data =
[[85, 60, 63, 72, 79, 61, 55],
 [34, 62, 39, 45, 43, 27, 52],
 [72, 71, 57, 60, 34, 59, 41],
 [63, 69, 59, 68, 51, 51, 56],
 [73, 53, 83, 70, 37, 39, 69],
 [43, 72, 75, 57, 17, 67, 34],
 [37, 59, 53, 50, 71, 32, 49],
 [49, 57, 25, 43, 45, 62, 62],
 [73, 52, 50, 60, 58, 67, 48]]
Counting starts at 0.
The top entry of the column that holds the smallest entry -> 79
The entry in row 0 and column 0 -> 85
The entry at row 0, column 1: 60
The entry in row 0 and column 2 is 63
The bottom entry of the column that holds the largest entry: 73
Which number is the entry directly above the centre entry?
A: 68
The entry in the top-right corner -> 55
The entry just left of 32: 71
The centre entry -> 70
The entry at row 1, column 0 -> 34
The bottom-right entry is 48
Which number is the entry directly above the smallest entry?
A: 37
Which number is the entry in row 1 and column 1?
A: 62
Which number is the entry in row 1 and column 2?
A: 39
The entry directly above 41 is 52
The entry directly below the centre entry is 57
The entry in row 2 and column 0: 72
Which number is the entry directly above 58?
A: 45
Which number is the entry in row 2 and column 1?
A: 71
The entry just left of 83: 53

W =
[[ 37  12  33 -48 -43 -24 -41]
 [ -9   2 -26  10  -2  19  25]
 [ 17  44 -35  21  11  19 -17]
 [-19 -21  12  25  33   6  23]
 [ -8  50 -20 -15 -10 -33 -48]
 [-54 -41 -14   6  13 -13  27]
 [  3 -59  51  14  16  34  58]
 [ 43 -14  38 -27 -24   7  -8]
 [  1  31  -8 -41 -33 -28 -39]
 [ 26  54 -19  -7 -20  -8 -44]
 [ -9  16 -43  43  35  21   4]
 [-78 -17 -60  30  50 -27   0]]
Indices start at 0.
Find the entry just left of 58.
34
The largest entry: 58
Find the entry at row 2, column 0.
17
Find the entry just right of -60.
30
The entry in row 0 and column 0 is 37
Find the entry just right of the smallest entry.
-17
Find the bottom-left entry.
-78
The entry just left of 54: 26
The entry at row 1, column 2 is -26
Find the entry in the bottom-right corner.
0
The entry at row 0, column 2 is 33
The entry at row 0, column 1 is 12
The entry directly above -15 -> 25
Find the entry at row 1, column 0.
-9
Find the entry in row 2 and column 2.
-35
Find the entry at row 2, column 1.
44
The entry just left of -44 is -8
Find the top-right entry.
-41
Find the entry just left of 31.
1
The entry directly above 27: -48
The entry just left of 35: 43
The entry directly below -54: 3

a =
[[-0.08  0.07 -0.11 -0.04 -0.05 -0.05]
 [-0.03 -0.02 -0.02 -0.04 -0.05 -0.03]
 [-0.03 -0.02  0.05 -0.05 -0.05 -0.01]
 [ 0.09 -0.02 -0.02 -0.04 -0.12 -0.09]
 [ 0.10 -0.20 -0.02  0.16  0.10 -0.04]
 [ 0.07 -0.02  0.13 -0.04 -0.12 -0.04]
 [-0.05  0.00 -0.02 -0.06 -0.05 -0.04]
 [ 0.06 -0.02 -0.02 -0.04 -0.05 -0.05]
 [ 0.11 -0.02 -0.02 -0.04 -0.06 -0.06]
 [ 0.04 -0.03 -0.02 -0.02 -0.05 -0.04]
 [-0.03 -0.02 -0.04 -0.04 -0.05 -0.04]
 [-0.04 -0.02 -0.06 -0.03  0.01 -0.04]
 [-0.01  0.02 -0.02 -0.09 -0.23 -0.04]
 [-0.01 -0.04 -0.02  0.00 -0.01 -0.04]
 [-0.08 -0.02  0.00 -0.04  0.02  0.11]]
Rows and columns are numbered from 0.
The entry in row 2 and column 0 is -0.03
The entry directly above the largest entry is -0.04
What is the entry in row 0 and column 0?
Answer: -0.08
The entry at row 1, column 0 -> -0.03
What is the entry just left of the smallest entry?
Answer: -0.09
The entry in row 0 and column 1 is 0.07
The bottom-right entry: 0.11
The entry in the bottom-left corner is -0.08
What is the bottom entry of the column that holds the largest entry?
Answer: -0.04
The top entry of the column that holds the smallest entry is -0.05
The entry just right of the smallest entry -> -0.04
What is the top entry of the column that holds the largest entry?
Answer: -0.04
The entry in row 0 and column 2 -> -0.11
The top-right entry is -0.05
What is the entry in row 1 and column 2?
Answer: -0.02
What is the entry just right of -0.20?
Answer: -0.02
What is the entry in row 2 and column 2?
Answer: 0.05
What is the entry in row 2 and column 1?
Answer: -0.02
What is the entry directly below 0.01?
Answer: -0.23
The entry just left of 0.01: -0.03
